In the data rows, 128 means zero.
The table, row by row:
[108 189  73  85 157 110 135 100 134 111]
[143 134 161 144  97 177 124 106 121 124]
[136 129 159 140  91 171 128 107 117 136]
[120 183  70  89 159 103 125 101 141  95]
[138 123 159 138  86 175 115 105 123 132]
[139  56 171 170 109 114 134 178 116 144]
[117 191  77  87 160 105 121  97 145 115]
[129 124 157 147  89 169 133  96 116 138]
[107 185  78  78 160 107 123  97 145 105]
[124 107  96 116 186  54 138 182 137 127]
[141 138 164 140  95 165 122 102 129 130]
[132 118 159 143  92 170 124 109 119 141]
[118 189  73  81 162 104 120 104 136 116]
[126 104  90 117 200  55 141 180 134 116]
[133 134 158 139  95 174 133 104 120 131]
[107 187  69  81 163 105 120 105 130 112]
[133 130 161 149 105 178 124 107 123 137]
[110 184  73  93 157 109 126 103 124 105]
[140  46 173 169 109 115 132 173 117 145]
[146  41 164 177 115 117 136 192 125 147]
[114 186  68  87 149 102 133 107 135 109]
[118 192  75  89 155 119 130 101 132 108]
[129 129 157 148  92 174 130 109 122 136]
[138  49 179 180 109 114 133 193 125 148]
[116 184  74  82 164 107 131 106 130 110]
[118 186  82  93 164 110 119 107 147 106]
[138  49 171 176 122 126 129 184 121 164]
[111 193  75  83 166 116 124  99 140 113]
[133  51 164 170 118 109 146 188 120 149]
[106 196  71  95 154 103 124 101 142 104]
[105 188  58  88 163 107 133  98 140 110]
[145  45 173 172 112 115 129 172 117 148]
[120 115  90 120 185  40 138 185 138 128]
[144  48 177 165 107 120 129 187 126 150]
[138 133 160 133  82 173 120 107 121 137]
[139  52 170 172 112 117 139 180 121 149]
[143 133 155 144 103 173 129 111 121 124]
[147  40 178 177 115 131 140 185 121 147]
[118 188  87  92 167 108 127 109 137 106]
[115 188  75  96 162 105 126 107 136 119]
[112 187  80  93 160 112 125 113 142 113]
[136 133 151 139  94 176 128 110 118 138]
[141  46 170 167 103 109 141 186 122 150]
[113 193  78  89 165 103 126 100 142 113]
[131 131 162 143 103 173 117  99 122 138]
[126 132 160 149 100 168 133 107 119 133]
[118 194  70  87 157 105 121 107 138 108]
[118  97  91 111 181  55 131 187 128 129]
[131 140 152 140  89 169 124 104 111 130]
[138 136 167 139 109 171 120 104 136 140]
[118 199  80  95 164 109 130 105 133 114]
[111 183  77  90 163 110 140 102 132 109]
[129 123 162 135  87 171 122 104 118 135]
[141  44 170 160 112 121 137 177 124 140]
[136  54 167 164 116 117 122 176 114 138]
[135 126 157 134  99 179 129 102 125 132]
[129 127 145 136 103 179 118 102 123 122]
[116 104  86 121 176  55 139 175 120 136]
[127 123 162 139  87 168 132 108 118 123]
[128 138 158 144  90 168 128 103 121 143]
[120 114  92 113 182  56 135 182 142 128]
[138 131 167 141  91 177 121 107 114 138]
[130 133 163 135  96 167 126  94 121 135]
[120 103  84 115 183  59 128 178 139 131]
[142  33 175 169 116 112 129 178 119 155]
[143 134 160 142  97 168 127 104 120 129]
[151  42 177 176 110 106 139 183 120 151]
[123 107  83 130 185  64 146 171 129 133]
[123 190  80  86 163 108 124 110 132 112]
[140 115 156 145  98 170 116 102 117 133]
[127 124 153 131  99 171 133 102 126 131]
[107 197  76  85 164 112 123 102 127 117]
[130 134 160 149  92 182 117 109 117 135]
[137  46 174 165 113 109 138 177 133 146]
[150  41 165 173 113 118 146 172 123 146]
[143  44 174 167 116 123 130 181 124 152]
[120 186  73  86 151 117 120 107 139 106]
[126 189  77  90 153 108 126 107 139 105]
[135 132 153 140  98 174 122 101 121 139]
[131 127 158 141  92 173 125 102 127 142]
[126 106 100 127 177  56 130 181 129 120]
[145  47 182 160 119 126 131 172 128 148]
[119 103  89 118 183  59 134 184 138 123]
[140 130 163 134  91 171 125 108 120 134]
[130 118 158 136  90 177 118 115 124 134]
[107 190  79  88 160  95 132 108 143 105]
[113 187  71  91 166 111 127 108 143 102]
[133 130 162 134  90 168 117  97 136 124]
[137 120 163 150  89 167 117 117 119 142]
[133 136 151 141 105 172 116 105 124 141]
[134 128 154 148  90 165 128  96 116 134]
[108 194  74  91 162 103 114 113 134 112]
[138 125 152 136  94 168 114 106 121 137]
[134 125 165 143 101 168 127 106 111 139]
[134 138 165 147  95 173 132 101 126 139]
[111 190  78  94 161 102 132 110 138 110]
[119 197  75  93 161 103 131 106 143 113]
[112 178  74  86 166  98 128  96 134 110]
[122 127 158 140  80 175 126 109 122 132]
[128 138 159 129  95 166 120 108 116 126]
[125 129 156 147  88 173 121 113 124 133]
[113 184  78  98 164 108 129  98 144 113]
[113 187  83  79 160 104 131 101 130 112]
[114 183  75  92 165 105 121 101 137 113]
[129 134 154 145  89 164 123  97 126 143]
[106 192  79  93 165 109 129  98 140 101]
[133 124 153 144  93 166 119 100 124 130]
[129  47 178 173 105 114 137 182 114 143]
[138 128 158 139  91 173 120 109 119 134]
[146 122 159 146  94 169 122 105 129 140]
[132 119 157 139  82 174 123 103 128 119]
[114 189  84  82 160 108 128 105 137 120]
[140  35 179 159 110 123 140 179 115 143]
[118 189  76  83 161 108 120 103 132 108]
[113 188  68 105 166 114 126 111 136 118]
[111 193  80  97 149 111 125 101 133 108]
[121 110  84 120 181  51 135 190 138 136]
[130 128 155 134  90 179 124 105 131 135]
[115 188  74  93 165 116 128 108 132 101]
[131 126 158 138  91 166 126 100 120 135]
[113 191  72  93 153 110 124 105 134 111]
[125 114  89 113 174  60 145 180 132 126]
[139 125 163 140  91 172 121  93 121 125]
[140  50 178 171 117 112 146 178 124 146]
[137 125 153 135 102 173 116 108 122 133]
[138 131 168 144 100 167 127 103 130 143]
[141  46 174 170 105 113 135 181 126 140]
[116 183  82  96 156 114 124 108 137 110]
[137 126 159 143  83 172 127  93 128 136]
[118 110  91 121 181  57 132 170 129 128]
[133 123 168 145  91 171 127 102 130 120]
[110 190  75  87 160 102 125 101 142 104]
[130  97  89 126 178  62 142 172 139 129]
[124 102  87 121 184  45 138 180 142 124]
[138 134 157 137  85 173 117 106 121 137]
[136  40 169 163 116 112 131 190 122 154]
[137  36 170 167 109 118 142 176 127 145]
[110 190  78  91 156 112 128 100 140  99]
[135 131 161 140  94 168 124 113 127 129]
[124 194  80  94 166 106 128  98 132 106]
[120 198  76  98 168 103 114  97 138 108]
[150  35 171 173 103 117 129 172 119 152]
[143 130 156 145  87 176 125 102 124 124]
[145  43 176 166 113 114 135 179 125 144]
[143  42 167 161 120 123 141 184 116 149]
[108 187  78  99 161 104 131  99 133 115]
[133 124 163 142  88 171 121 104 125 145]
[132 130 161 138  92 171 118 107 123 136]
[145  40 176 168 112 119 132 179 120 137]
[114  98  91 120 182  57 144 175 136 136]
[137 133 153 157  87 177 117 110 118 136]
[142  44 169 168 113 114 129 189 109 134]
[121 186  80  88 160  95 126 112 142 104]
[131 131 162 142  93 179 120 112 122 134]
[113 194  69  93 155 116 127  98 133 117]
[112 190  87  86 160 118 128 106 138 111]
[146  45 176 171 114 110 139 177 109 143]
[123  97  85 123 190  56 140 182 134 121]
[126 130 148 136  98 164 128 108 122 131]
[138  43 177 163 112 122 127 174 117 149]
[144  53 167 163 116 126 133 181 122 146]
[125 104  85 108 181  56 143 185 133 122]
[106 191  75  91 168 113 125 108 142 113]
[139 128 162 142  92 174 127 105 118 133]
[117 190  70  88 152 104 131 104 134 112]
[137 123 162 132  92 167 124  97 119 128]
[138 126 159 137  92 173 114 109 125 129]
[137 131 164 142  95 173 124 111 127 145]
[113 182  86  89 166 104 121 107 140 107]
[118 186  69  88 162 106 121 110 144 104]
[114 187  79  92 165 111 130 106 136 112]
[135 126 150 134  97 166 114 118 120 133]
[138 125 163 141 101 176 126  99 116 129]
[140  34 171 160 108 118 133 181 118 146]
[146  45 175 153 122 114 132 180 125 147]
[129 130 163 150  98 175 134 117 131 136]
[124 104  93 117 176  54 127 180 134 121]
[119 112  94 115 183  64 134 174 134 129]
[132 127 164 137  93 165 130  98 126 131]
[155  51 170 173 114 125 137 185 118 147]
[121  95  89 129 181  63 136 172 137 124]
[136 130 155 152  98 173 128 110 119 130]
[114 188  67  81 164 101 114 107 150 104]
[149  49 172 169 119 125 125 181 129 150]
[139 125 160 135  99 174 122 103 124 139]
[122 103  90 112 188  54 140 175 137 121]
[106 207  83  94 152 107 124 100 135 111]
[117 191  77  91 149 103 137 105 139 107]
[129 116 144 140 101 168 125 102 121 133]
[134 137 153 142  85 170 121 106 126 137]
Behind each row are 2 hidden switches, each 1 (on) or 0 (off), listed from the one that spreads the rows most. All are off in the first row of the table.
Rows drawn again from the table, each followed by whether each switch is on (1) or off (0), in that order:
[139 128 162 142  92 174 127 105 118 133] 1 0
[130 118 158 136  90 177 118 115 124 134] 1 0
[130 128 155 134  90 179 124 105 131 135] 1 0
[115 188  74  93 165 116 128 108 132 101] 0 0
[141  46 174 170 105 113 135 181 126 140] 1 1
[120 103  84 115 183  59 128 178 139 131] 0 1
[107 185  78  78 160 107 123  97 145 105] 0 0
[137 123 162 132  92 167 124  97 119 128] 1 0
[113 193  78  89 165 103 126 100 142 113] 0 0
[108 194  74  91 162 103 114 113 134 112] 0 0
[116 184  74  82 164 107 131 106 130 110] 0 0
[123 190  80  86 163 108 124 110 132 112] 0 0
[129  47 178 173 105 114 137 182 114 143] 1 1
[114 187  79  92 165 111 130 106 136 112] 0 0
[129 116 144 140 101 168 125 102 121 133] 1 0
[143 134 160 142  97 168 127 104 120 129] 1 0
[146 122 159 146  94 169 122 105 129 140] 1 0
[137 133 153 157  87 177 117 110 118 136] 1 0
[140  46 173 169 109 115 132 173 117 145] 1 1
[133 123 168 145  91 171 127 102 130 120] 1 0
[124 194  80  94 166 106 128  98 132 106] 0 0
[136 133 151 139  94 176 128 110 118 138] 1 0
[136  54 167 164 116 117 122 176 114 138] 1 1
[140  34 171 160 108 118 133 181 118 146] 1 1
[155  51 170 173 114 125 137 185 118 147] 1 1
[120 114  92 113 182  56 135 182 142 128] 0 1
[131 140 152 140  89 169 124 104 111 130] 1 0
[140  50 178 171 117 112 146 178 124 146] 1 1
[110 190  78  91 156 112 128 100 140  99] 0 0
[110 190  75  87 160 102 125 101 142 104] 0 0
[137 120 163 150  89 167 117 117 119 142] 1 0
[111 193  80  97 149 111 125 101 133 108] 0 0
[133 136 151 141 105 172 116 105 124 141] 1 0
[134 137 153 142  85 170 121 106 126 137] 1 0
[118 189  76  83 161 108 120 103 132 108] 0 0
[131 131 162 142  93 179 120 112 122 134] 1 0
[145  47 182 160 119 126 131 172 128 148] 1 1
[135 131 161 140  94 168 124 113 127 129] 1 0
[134 138 165 147  95 173 132 101 126 139] 1 0
[112 178  74  86 166  98 128  96 134 110] 0 0
[133 124 163 142  88 171 121 104 125 145] 1 0
[137  36 170 167 109 118 142 176 127 145] 1 1
[142  44 169 168 113 114 129 189 109 134] 1 1
[129 127 145 136 103 179 118 102 123 122] 1 0
[132 118 159 143  92 170 124 109 119 141] 1 0
[144  48 177 165 107 120 129 187 126 150] 1 1
[139 125 163 140  91 172 121  93 121 125] 1 0
[133 124 153 144  93 166 119 100 124 130] 1 0
[129 130 163 150  98 175 134 117 131 136] 1 0
[138 126 159 137  92 173 114 109 125 129] 1 0
[113 194  69  93 155 116 127  98 133 117] 0 0
[118 186  69  88 162 106 121 110 144 104] 0 0
[151  42 177 176 110 106 139 183 120 151] 1 1
[114 188  67  81 164 101 114 107 150 104] 0 0
[106 207  83  94 152 107 124 100 135 111] 0 0
[138 134 157 137  85 173 117 106 121 137] 1 0
[145  43 176 166 113 114 135 179 125 144] 1 1
[147  40 178 177 115 131 140 185 121 147] 1 1
[138 136 167 139 109 171 120 104 136 140] 1 0
[119 112  94 115 183  64 134 174 134 129] 0 1
[141 138 164 140  95 165 122 102 129 130] 1 0
[132 127 164 137  93 165 130  98 126 131] 1 0
[123 107  83 130 185  64 146 171 129 133] 0 1
[116 104  86 121 176  55 139 175 120 136] 0 1
[126 189  77  90 153 108 126 107 139 105] 0 0
[124 107  96 116 186  54 138 182 137 127] 0 1
[143 130 156 145  87 176 125 102 124 124] 1 0
[107 190  79  88 160  95 132 108 143 105] 0 0
[113 184  78  98 164 108 129  98 144 113] 0 0
[126 132 160 149 100 168 133 107 119 133] 1 0
[132 130 161 138  92 171 118 107 123 136] 1 0
[112 190  87  86 160 118 128 106 138 111] 0 0
[122 103  90 112 188  54 140 175 137 121] 0 1
[145  40 176 168 112 119 132 179 120 137] 1 1
[120 183  70  89 159 103 125 101 141  95] 0 0
[111 190  78  94 161 102 132 110 138 110] 0 0
[133 134 158 139  95 174 133 104 120 131] 1 0
[111 193  75  83 166 116 124  99 140 113] 0 0
[138 131 167 141  91 177 121 107 114 138] 1 0
[116 183  82  96 156 114 124 108 137 110] 0 0
[129 123 162 135  87 171 122 104 118 135] 1 0
[132 119 157 139  82 174 123 103 128 119] 1 0
[136  40 169 163 116 112 131 190 122 154] 1 1
[138  43 177 163 112 122 127 174 117 149] 1 1
[130 133 163 135  96 167 126  94 121 135] 1 0
[114  98  91 120 182  57 144 175 136 136] 0 1
[117 191  77  87 160 105 121  97 145 115] 0 0
[137  46 174 165 113 109 138 177 133 146] 1 1
[138  49 179 180 109 114 133 193 125 148] 1 1
[107 197  76  85 164 112 123 102 127 117] 0 0
[124 104  93 117 176  54 127 180 134 121] 0 1
[121 110  84 120 181  51 135 190 138 136] 0 1
[118 110  91 121 181  57 132 170 129 128] 0 1
